rotation steps, each row followed by its count of steps
The counts run from 0 to 695.
[ 2.30 -2.51  0.91  2.08  4.05 -0.31 -1.79  0.21 -0.48 -1.51  3.00  0.85
 -1.38 -0.62  1.89  1.61 -0.22 -0.28  0.88 -1.53 -1.02  2.15  0.78 -2.60
  1.07  2.69  2.69 -0.05  1.12  1.98 -1.94 -1.02 -0.28] => 589
[-0.66 -0.69 -0.89  0.44  1.49 -1.36 -0.76 -0.43 -2.03 -0.16 -0.45  1.98
 -1.22  1.06  2.54 -3.88  2.54  0.95  0.09 -1.82 -0.61  3.91 -1.21 -2.92
  0.43  1.71  2.31  1.85 -0.29 -0.11 -2.05  2.43 -1.53] => 504
[-0.58 -2.62 -2.72 -0.17  0.39  0.04  0.40 -2.37 -1.13 -2.75  0.53  0.73
 -1.23 -2.60  1.51 -1.59 -0.85  2.46  1.12 -1.20  1.09  3.76 -0.79 -3.88
  1.01  0.26 -0.86 -0.47 -0.41 -0.57 -2.71 -1.30  0.67] => 102
[ 0.45 -1.80  1.00 -0.36  1.92 -2.42  0.26 -0.16  0.49 -0.33  0.97 -1.24
  0.38 -1.47  1.03 -1.20 -1.97 -1.11 -0.60 -1.43  1.13  3.20 -0.34 -4.68
 -2.42  2.92  2.74 -0.88 -3.40  1.24 -0.98 -0.78 -0.09] => 146
[ 0.69  2.09  1.06  0.90 -0.75 -0.54  0.33 -0.46 -2.57 -0.04 -1.63 -2.26
 -1.57  1.68  1.48 -2.96  0.98  1.37 -1.09 -0.50 -0.88  2.00 -1.05 -5.70
 -0.82  1.48  1.31 -0.62 -1.28  1.49 -1.00  1.33 -2.18] => 610
[ 1.44 -1.45 -1.25 -0.69  1.76 -0.52 -2.20 -0.22 -0.94 -4.12  2.02 -0.73
 -2.07  2.58  1.18  1.50  0.66  0.12  0.03 -1.93 -3.00  3.21 -0.28 -0.59
  3.38  1.38  1.90  1.09 -0.81 -1.31 -2.50 -0.42 -0.90] => 628
[ 1.46  1.15 -4.42 -0.64  2.81  0.77  0.60 -1.12 -2.50 -2.50  0.35 -0.01
 -2.04  2.70  0.55 -0.93 -0.58  0.97 -0.09 -0.34 -0.25  2.15  0.94  1.84
  3.08 -0.20  0.97 -0.13 -3.05 -0.39 -1.45  3.26 -0.32] => 664
[ 0.21 -1.44 -4.15 -1.90  2.70  3.60  2.35 -1.49 -1.19  0.34 -0.43  0.39
  0.54  0.91  1.63  0.15  0.38  2.98 -0.60 -1.07 -0.15  1.80  2.33 -0.47
 -0.57 -0.26  1.06 -2.66  0.00  0.02 -2.25  2.04  1.52] => 534
[ 2.10 -1.16 -1.67  0.95  1.74  1.54 -0.15 -1.66 -2.20 -1.32  0.85 -0.53
 -0.66  2.52  1.89 -1.61  1.18  3.15  1.57 -0.21 -2.85  1.61  0.87 -3.38
  0.13  0.63  0.82 -1.97  1.55  0.43 -1.34  1.59 -3.01] => 164
[ 1.66  0.03 -0.33 -0.67  1.60 -0.35 -1.32 -0.13 -1.96 -4.14  1.69 -1.36
 -3.48  2.82  1.49  0.89  0.63  0.43 -1.09 -1.49 -3.17  1.39  1.05 -0.67
  3.86  0.35  1.81  1.60 -0.08  1.52 -0.59 -0.08 -0.60] => 458
[ 1.67 -1.09 -3.19 -0.42  3.92  0.35  1.05 -1.21  0.35 -1.87  2.87 -0.05
 -1.55  1.40  0.75  1.58 -2.65  0.84 -1.97 -1.54 -0.32  2.77  2.89  0.83
  1.42  0.86  0.04 -1.27 -2.27  2.18 -0.55 -1.10  1.86] => 256
[ 0.13 -1.38  0.14 -0.33  0.29  0.77 -0.94 -0.28 -4.21 -1.76 -1.53 -0.71
 -0.56 -0.62  0.75 -0.82  0.85  0.04  1.90 -0.52  0.50  1.23 -2.19 -3.61
 -0.13  0.95  2.85 -1.60  0.22 -2.29 -4.14  2.91 -1.71] => 436
[ 0.61 -0.84 -0.20 -2.12  1.20  0.94  0.84 -0.09 -1.84 -1.28 -0.05 -3.48
 -1.61 -0.67 -0.22  2.77 -2.49 -1.41 -3.68 -1.14  1.74 -0.68  1.76 -1.62
  0.45  0.08  2.97 -2.96 -1.62  1.65 -1.47 -0.45  2.44] => 686
[-0.33 -2.52 -0.44  2.46  2.37 -0.17 -2.78 -0.83 -3.52 -1.16  1.82  0.93
 -2.82 -0.28  0.64 -0.82 -0.12 -1.03 -1.47 -1.18  1.64  1.27  0.10 -1.22
  2.60  0.47  2.20 -0.89  1.80  0.15 -3.34  0.62 -1.71] => 226
[ 1.89  2.68  1.59  0.54  0.78  1.88 -0.23  1.01 -2.63 -1.24 -1.36 -4.32
 -1.94 -1.17  0.60  2.37 -1.03  0.26  0.71  0.48  0.02  0.18 -0.93 -3.79
  0.70  1.28  2.95 -1.29 -2.43  0.91 -1.62  1.37  0.01] => 114
[ 2.10 -1.59 -0.41  0.92  1.89  1.56 -0.58 -1.58 -3.26 -0.91  0.45 -0.36
 -0.68  2.98  1.53 -0.43  1.04  1.49  0.65 -0.73 -2.05  0.60  1.12 -2.67
 -0.04  0.90  1.88 -2.55  2.81  0.32 -2.72  1.93 -3.03] => 162
[-0.28 -2.20  1.78  0.36  0.94  0.15 -0.63 -0.23 -0.44  0.12  0.40 -1.30
 -0.86 -2.99  1.56  0.73 -0.44  0.16 -1.08 -1.65  0.99  2.08  0.04 -5.94
 -1.18  2.31  2.55 -1.59  0.33  1.85 -1.93 -1.79  0.72] => 313
[ 0.28  0.01 -1.16 -1.39 -1.65  1.95  1.02 -2.22 -2.01 -1.77 -1.25 -1.29
 -1.21  2.01  1.74  0.21  0.84  3.58 -1.18 -1.47 -2.26  2.99 -0.08 -4.40
  0.11  0.46 -1.23 -1.24  0.97 -0.39 -3.09 -0.55  0.25] => 204
[ 1.98  2.73  2.06  1.33 -0.04  0.75  0.00  0.06 -3.55 -2.42 -0.86 -3.98
 -3.11 -0.27  0.49  1.42 -1.41  0.11 -0.93  0.44 -0.27 -0.71 -0.30 -3.88
  1.53  0.68  2.03 -1.28 -0.98  1.83 -1.04  0.55 -0.62] => 116
[-0.68 -2.46 -0.54 -2.50  0.28  0.32  2.43 -1.64 -1.06  0.43 -1.15 -0.06
  0.51  0.01  2.17 -2.34  0.78  2.06 -1.78 -1.69  0.32  1.75  1.59 -4.95
 -3.00  0.67  1.66 -1.69  0.78  1.78 -1.27  0.33  0.63] => 39
[ 1.08 -0.87 -0.72  0.36  1.97  0.71 -0.11 -1.36 -4.01 -0.66 -0.11  1.42
 -1.26  2.73  2.10 -1.96  2.59  1.69 -0.09 -1.36 -1.30  1.11  0.27 -2.05
  0.45  0.54  2.10  0.04  2.79  0.32 -2.52  3.18 -2.12] => 332
[-0.83 -0.71 -1.83  0.76 -0.12  0.93  0.48 -1.64 -1.12 -0.75 -0.50 -1.35
 -1.68 -3.57  1.10 -2.02 -1.19  2.76  0.69  0.16  2.14  2.61 -0.83 -5.43
  0.33  0.15 -0.41 -2.00 -1.00  0.56 -1.78 -1.02 -0.29] => 273
[-0.59 -1.62 -3.26 -1.81  0.77  1.41 -0.09 -0.21  0.47  0.31 -0.42 -2.88
 -0.17  0.70  1.55 -3.28  1.32  2.62  0.32 -0.23 -1.40  1.95  0.72 -3.54
 -1.17  0.25  2.42 -2.19 -2.74 -0.03 -0.29  1.24 -2.09] => 403
[ 0.52  2.62 -0.64 -0.44  2.27  2.74  1.10  0.70 -2.65  0.60 -2.31 -0.01
 -0.92 -0.32  2.46  0.93  2.45  1.80  0.53 -0.55 -0.70  2.12 -0.18 -2.43
  0.30  1.97  3.10  0.96 -0.62  0.50 -1.99  3.70  1.80] => 7
[ 1.21  2.33  0.39  0.65  2.37  1.97  0.64  1.10 -1.79  2.14 -1.30 -3.06
 -0.65  0.21  0.27  0.52 -0.31 -0.47 -1.85 -0.20  0.98  0.15  0.79 -2.23
 -0.88  1.56  4.02 -2.63 -2.58  1.83 -1.18  2.94  0.11] => 281
[ 0.98 -2.83 -2.84  1.53  4.03  0.00 -1.61 -0.59 -0.84 -1.95  2.98 -0.03
 -1.21 -1.37  1.26 -2.40  0.01  1.38  3.03  0.16  0.24  1.90  0.46 -1.87
  1.67  0.60  2.25 -0.82 -1.35  0.31 -0.86  1.06 -2.70] => 61
[-0.64  1.20 -1.32  0.92 -0.10  1.45  1.02 -1.17 -0.72  0.37 -0.93 -2.83
 -2.53 -1.95  1.13 -2.38 -1.00  3.20 -1.41  0.30  0.98  1.92  0.71 -5.08
 -0.04  0.11 -0.06 -1.86 -2.02  3.11 -0.17 -0.42 -0.31] => 444
[-1.46 -0.25  0.02 -1.60  0.95 -0.34  0.35  0.63 -1.17 -0.45 -0.74 -2.38
 -1.87 -1.87 -0.28  0.78 -1.85 -1.91 -3.95 -1.50  3.02  1.47  0.15 -1.46
  0.79  0.88  2.86 -1.26 -3.89  0.98 -1.59  0.25  2.71] => 515
[-0.58  1.21 -3.38 -0.18  1.53 -0.10  1.43 -0.99 -0.55 -1.50 -0.30  0.20
 -1.97 -1.45  1.96 -3.31  0.17  3.38  0.98 -0.11  0.53  4.09  0.07 -2.73
  1.20  0.37  0.03  1.30 -3.36  1.23 -0.04  1.23  0.53] => 339
[ 1.54  0.81  1.43  2.99  1.29  1.51  0.30 -1.18 -3.02  0.88  0.61 -1.40
 -2.67  1.03  1.00  1.21 -0.91  0.78 -3.11 -0.77 -0.13  0.64  1.44 -3.71
  0.42  1.25  0.92 -2.31  2.27  3.18 -1.97 -0.47 -0.23] => 652
[ 1.97  1.05  1.15  0.57  2.29 -0.20  0.94 -0.80 -3.84 -2.60  0.68  0.83
 -2.73  0.15  1.13  3.05 -1.85 -0.48 -2.13 -1.65  0.91  1.20  0.67 -0.95
  2.16  1.34  0.86  0.59  1.02  2.36 -2.41  0.36  2.53] => 52
[ 0.43  2.24 -0.50  1.48  0.07 -0.03  1.05 -1.09 -0.49  0.67 -0.29 -2.59
 -2.79  1.38  1.46 -2.92 -0.13  2.34 -2.57 -0.34 -1.00  2.90  0.79 -4.66
  0.03  1.13  0.24 -0.93 -2.33  3.40  0.32 -0.50 -0.55] => 613
[-1.84  0.58  0.26 -0.55 -0.86  2.78 -1.26  0.90 -2.24  1.08 -2.84 -2.65
 -1.89 -0.81  0.91 -0.08  2.53  0.69 -2.04 -1.11  0.43  1.42 -1.09 -3.87
  1.08  0.15  3.09 -1.11 -0.39 -0.33 -2.64  1.39  0.17] => 73
